Each path below is one point turned by a fixed rotation once a step. After each direction that follows a path, write how fast that rotation turns it, in degrees each step (0 if it stays still).
Each turn is a multiple of 5 degrees from 10 to 175, or 0.
Each row of a path follows its step; steps can be skipped.
Path 1:
step 0: [ 1.41 -2.62 -0.09  1.87  1.10  0.73  0.01 -2.34 -3.32 -1.17 -1.72 -0.48
 -1.24  2.65  5.37  1.67  1.91  0.63  2.77  0.53 -1.98 -2.34  0.05  1.78
  1.78  5.05  0.45 -1.70 -2.19 -0.27  0.07  1.41  3.05 -2.71  1.13 -2.64
 -2.56 -1.09 -1.41 -0.92  2.23 -0.75 -1.41 -0.80  0.42  4.57  0.29  1.01
  1.53 -0.56  3.67  4.12 -1.21 -5.00  5.15 -0.19 -1.34 -3.14]
step 1: [-1.12 -1.55 -1.85  0.20  2.36 -0.49 -0.80  0.73 -0.70  1.35  0.17 -3.81
  6.11  1.72  2.25  0.90 -6.45  0.56  0.67  1.73  5.17  0.70  0.10 -0.89
 -0.77 -4.25  3.36  2.71 -4.01  0.69 -0.30  2.71  1.24 -1.55  2.72  1.34
 -1.46  1.99 -3.94  0.02  0.15  0.78 -3.27 -0.19 -1.93 -1.62 -0.33 -1.85
 -0.51  1.59  0.65 -0.02  2.41  0.95  1.14  3.16  3.61 -1.59]
step 2: [ 4.77  2.16  0.36  2.40 -3.44  0.75 -2.60 -4.02  1.85 -4.43 -2.01 -1.93
 -1.76 -4.47  2.15 -0.26  2.12  0.13 -1.25  3.36 -0.26 -0.94 -0.16 -0.80
 -3.23  0.91  2.45  2.24  1.06  4.28  2.19 -1.31 -3.52  1.62  1.82  1.95
  0.93 -1.61 -1.24 -0.86 -2.70 -1.34 -0.54 -2.93  0.02  1.93 -0.85 -1.84
  1.71 -1.71 -0.34 -1.94  1.23  2.79  3.68  0.70  1.05 -4.34]
step 3: [-1.16 -0.34  0.52  1.92 -2.75  1.84  0.40  3.60 -0.12  1.58 -1.00  2.92
  5.79  2.65  4.94 -3.07  0.47 -0.33  1.48  2.67 -1.52  1.65 -1.81  3.97
 -0.32  3.38  3.09 -1.52  3.69  0.40 -0.80 -1.31 -1.50  2.24  1.04  3.40
  3.53 -0.27 -0.93  1.13 -1.66 -0.56  2.57 -2.46 -2.07 -1.20  3.23 -2.34
 -0.98  4.01  0.89  3.19  0.52 -0.46 -1.06  1.00 -0.88  2.58]
step 4: [-0.40  4.57  1.70 -1.54 -2.15 -0.88  2.65  2.96  4.16 -1.37  2.82 -1.63
  0.32  1.99 -0.78 -1.28  0.65 -1.50  1.50  0.53 -3.51  0.56 -2.38 -0.57
  0.39 -2.64 -1.00  0.32  0.13  2.30  4.37  3.53 -3.27  0.19 -2.41 -0.02
 -6.50 -0.09  1.30  1.43  3.00 -1.18 -0.17 -1.72 -0.70  4.10  1.88  1.96
  1.07 -1.52  0.82  3.44  1.61 -1.60 -0.39  4.71  2.31 -0.15]
step 5: [ 1.54  1.38 -1.38  0.58 -0.99 -2.64 -1.19  0.46  1.44 -0.78  0.70 -2.70
  0.66  0.69  2.92  0.44 -3.80  0.33 -1.34  0.16  2.83 -0.07 -1.19 -0.48
 -3.34 -6.09  2.56 -0.97  2.72 -1.44 -2.06 -4.28  0.94  2.43 -6.90 -2.22
  0.36 -0.98  2.14 -1.62 -3.51 -3.39  2.25  3.15  1.99  0.86  1.19 -0.14
  0.29 -0.26  3.20 -2.11 -0.73  1.04 -1.32  0.98 -1.81  4.08]
step 6: [ 2.03 -1.47  1.67 -5.74 -3.31  2.87  1.11 -0.32  1.67  3.25 -0.21  2.20
 -3.54  0.25 -0.83  0.70  1.77 -0.65  1.17 -0.09 -3.28 -1.92  2.29  1.29
  1.58 -0.31  3.24 -1.38  3.02 -1.82 -0.12 -1.33  2.14  2.52 -2.17 -0.76
  2.06  3.53  4.69 -0.12  1.69  1.13  1.46 -1.05 -1.47  1.68 -2.04 -0.05
  4.59  2.02 -0.01 -3.60  4.13  0.52 -1.31 -0.39  2.75 -3.68]
step 7: [ 2.78  1.17  2.29 -4.89 -0.51 -1.09 -1.50  1.59 -2.20  1.01 -1.25 -1.96
  4.51  4.10 -2.70  0.33  2.25  1.58 -0.51  0.95 -1.62 -1.48 -0.68 -0.15
  0.14  1.40 -3.30 -1.46 -2.96 -5.54 -1.38 -2.12  2.00 -4.42 -0.23  1.80
 -0.83 -0.07 -0.60  1.61  0.19 -1.81  2.16 -2.74  0.90 -2.50  2.16  1.66
 -0.87 -4.27  1.58 -1.09  4.09  0.59 -0.79 -1.46 -2.29  4.44]
step 8: [-0.57 -2.55  0.71 -3.24  5.50 -2.26 -3.77  4.44 -2.00 -1.87 -4.88 -0.66
 -2.01  0.95 -2.25 -0.44 -1.67 -2.79 -0.38 -5.27 -1.24 -1.28  1.65 -4.34
 -1.12 -1.48 -1.29  3.92  1.04 -0.30  0.94  3.25 -1.92  2.55  0.16  0.53
  1.76 -0.84  1.98  1.80  0.99 -1.88 -3.25  0.68  2.62  4.41  0.41 -1.07
  1.74  0.62 -0.64 -1.45  1.34 -1.47  0.49 -0.70 -1.95 -0.46]
step 9: [ 3.79  1.33  0.90  1.01  1.58 -2.83 -0.76 -2.94 -2.56 -0.25 -0.53 -0.82
 -1.08 -1.82  0.63  0.78  2.40  0.98  0.49 -1.57  4.20  1.61 -0.64  3.16
  5.24  2.14 -1.27  2.90 -4.87  1.42 -3.76 -0.92  1.64  4.01 -0.98  0.19
  0.86  6.15  1.51  1.99 -0.85  1.44  1.06 -0.53  0.98  1.50  0.89  0.22
 -2.29  3.73  3.97 -2.74 -1.13  0.28  2.40 -2.06 -0.89  2.18]
step 10: [-1.31 -0.06  2.60 -0.54  0.61  0.95  0.44  0.06 -1.57  6.38 -1.82  3.31
  3.97  0.94 -3.96 -1.25  0.40  1.35  1.16 -2.14 -0.52  1.24 -1.38  1.35
 -1.27  1.10 -0.78  1.87  0.04  3.72 -4.81  1.18 -0.38  2.81  4.27  0.11
 -4.65 -2.26 -1.80 -0.68 -2.09 -0.32  0.41  1.80 -1.13  0.77 -3.12  0.27
 -1.96 -1.83 -4.01 -4.58  1.86  1.28 -0.04 -0.04  2.33 -3.08]
step 11: [-2.67  4.10  2.38  0.84 -0.57  2.10  2.53 -0.67  1.34 -5.09 -0.16 -1.80
 -1.95 -0.63 -0.60 -3.43 -1.87 -0.86 -2.37 -2.85  2.05 -2.89  0.73  1.22
 -2.95  2.12 -3.09 -2.39 -2.70  2.26  1.55 -1.86 -1.82  1.35 -0.04  0.95
  0.03 -2.93 -0.76  0.07  1.92  0.88 -0.08 -0.88  0.54 -0.66  0.30 -0.68
 -6.18  1.40 -2.57  0.79  3.03  3.75  1.11 -4.95 -2.89  2.32]
Directions:
[-0.58  1.21  0.99 -0.27  0.40 -1.61  0.32  0.80 -0.87 -0.68 -0.16  0.34
 -0.61  0.01 -0.21  0.81  0.57  0.00 -0.04 -0.74  0.07  0.53  0.38  0.20
  0.25  0.11 -0.81  0.51  0.30 -0.37 -0.43 -0.76  1.19  0.57  0.29 -0.84
 -0.68 -0.68  0.20  0.28 -0.01  0.87 -0.16  0.09 -0.33 -0.63  0.60 -0.17
 -0.11  0.54 -1.60 -0.90 -0.08  0.28 -0.26 -1.15  0.41  0.02]
20
[-0.05  0.41  0.87  0.12  0.38  0.16 -0.85  0.15  0.59  0.15 -0.17  0.82
  0.66  0.08  1.41  1.05  0.20 -0.36  0.66  0.54  0.23 -1.35 -0.76 -0.10
 -0.39 -0.59  1.17  0.58 -0.61 -0.56  0.85 -0.90  0.78  0.28  0.54  0.41
 -0.49 -0.54 -0.05  0.75  1.09 -0.26 -0.06 -0.27 -0.34  0.24  0.43  0.18
  0.73 -0.10  0.38  0.36 -1.40  1.12 -0.10  0.18 -0.06 -0.63]
10
[-0.49 -0.08  0.28  0.45 -0.54 -0.94 -0.09 -0.47  0.10  0.45  0.75  0.41
  0.14 -0.20 -0.27 -0.18 -0.69  0.41  0.84 -0.25  0.93  1.10 -0.13 -0.52
  0.69 -0.02  0.11 -0.81 -0.57  0.82 -0.61 -0.98  0.72 -0.26 -0.34  0.20
  1.08 -0.73 -0.54  0.40  0.88 -1.06 -1.16 -1.30  0.73 -0.34  0.51 -0.05
  0.33  0.43  0.22 -0.09  0.92  0.32 -0.93  0.47 -1.10  0.22]
175
[-0.42 -0.80 -1.10 -0.62 -0.08  0.58 -0.32 -0.28  0.65 -0.59 -0.82 -0.23
 -0.03 -0.55  0.15  0.44  0.72  0.17 -0.03 -0.02  1.34 -0.36 -0.07  0.70
  0.63 -0.12 -1.05  0.15 -0.04 -0.74 -1.04  1.72  0.79  0.60  0.82 -0.14
  0.48 -0.92 -0.66  0.36  0.84 -1.09  0.07 -0.21 -0.76  0.63  0.75  0.22
 -0.36 -0.35  0.22 -1.13  0.13 -0.27  0.19 -0.13  0.18 -0.01]
40
[ 1.02  0.25 -1.10  0.36  0.35 -0.85  0.05 -0.46  0.22  0.43 -0.47  0.94
  0.10  0.08  0.06 -0.07  0.24 -0.19 -0.34 -0.69 -0.31 -0.43  0.54 -1.23
 -0.04  0.05  0.73 -1.55  0.93  0.68 -0.15  0.73 -0.99  0.33  1.06 -0.59
 -1.30  0.16 -0.22  0.70  0.85 -0.06  0.19 -0.45  0.46  0.38  0.10  0.38
  1.24  0.00 -0.66 -0.64  0.15 -0.58 -0.61 -0.25  0.10 -0.83]
175
[ 0.56 -1.31  0.08  0.00  1.17 -0.88  0.52  0.70 -0.31  0.77  0.73 -0.13
  1.25  0.09  0.01 -0.19  0.30  0.11  0.62  0.51  0.32 -0.04  0.64 -0.33
 -1.13  0.39  0.44 -0.33  0.62 -0.38 -1.06  0.36  0.57  0.96 -0.49  0.54
  0.17 -0.60 -1.24 -0.28 -0.53 -0.10  1.07  1.12  0.88 -1.02  1.07 -0.32
 -0.06 -0.17  0.10  0.23 -0.53  0.15  0.15  0.17 -0.06  0.09]
160
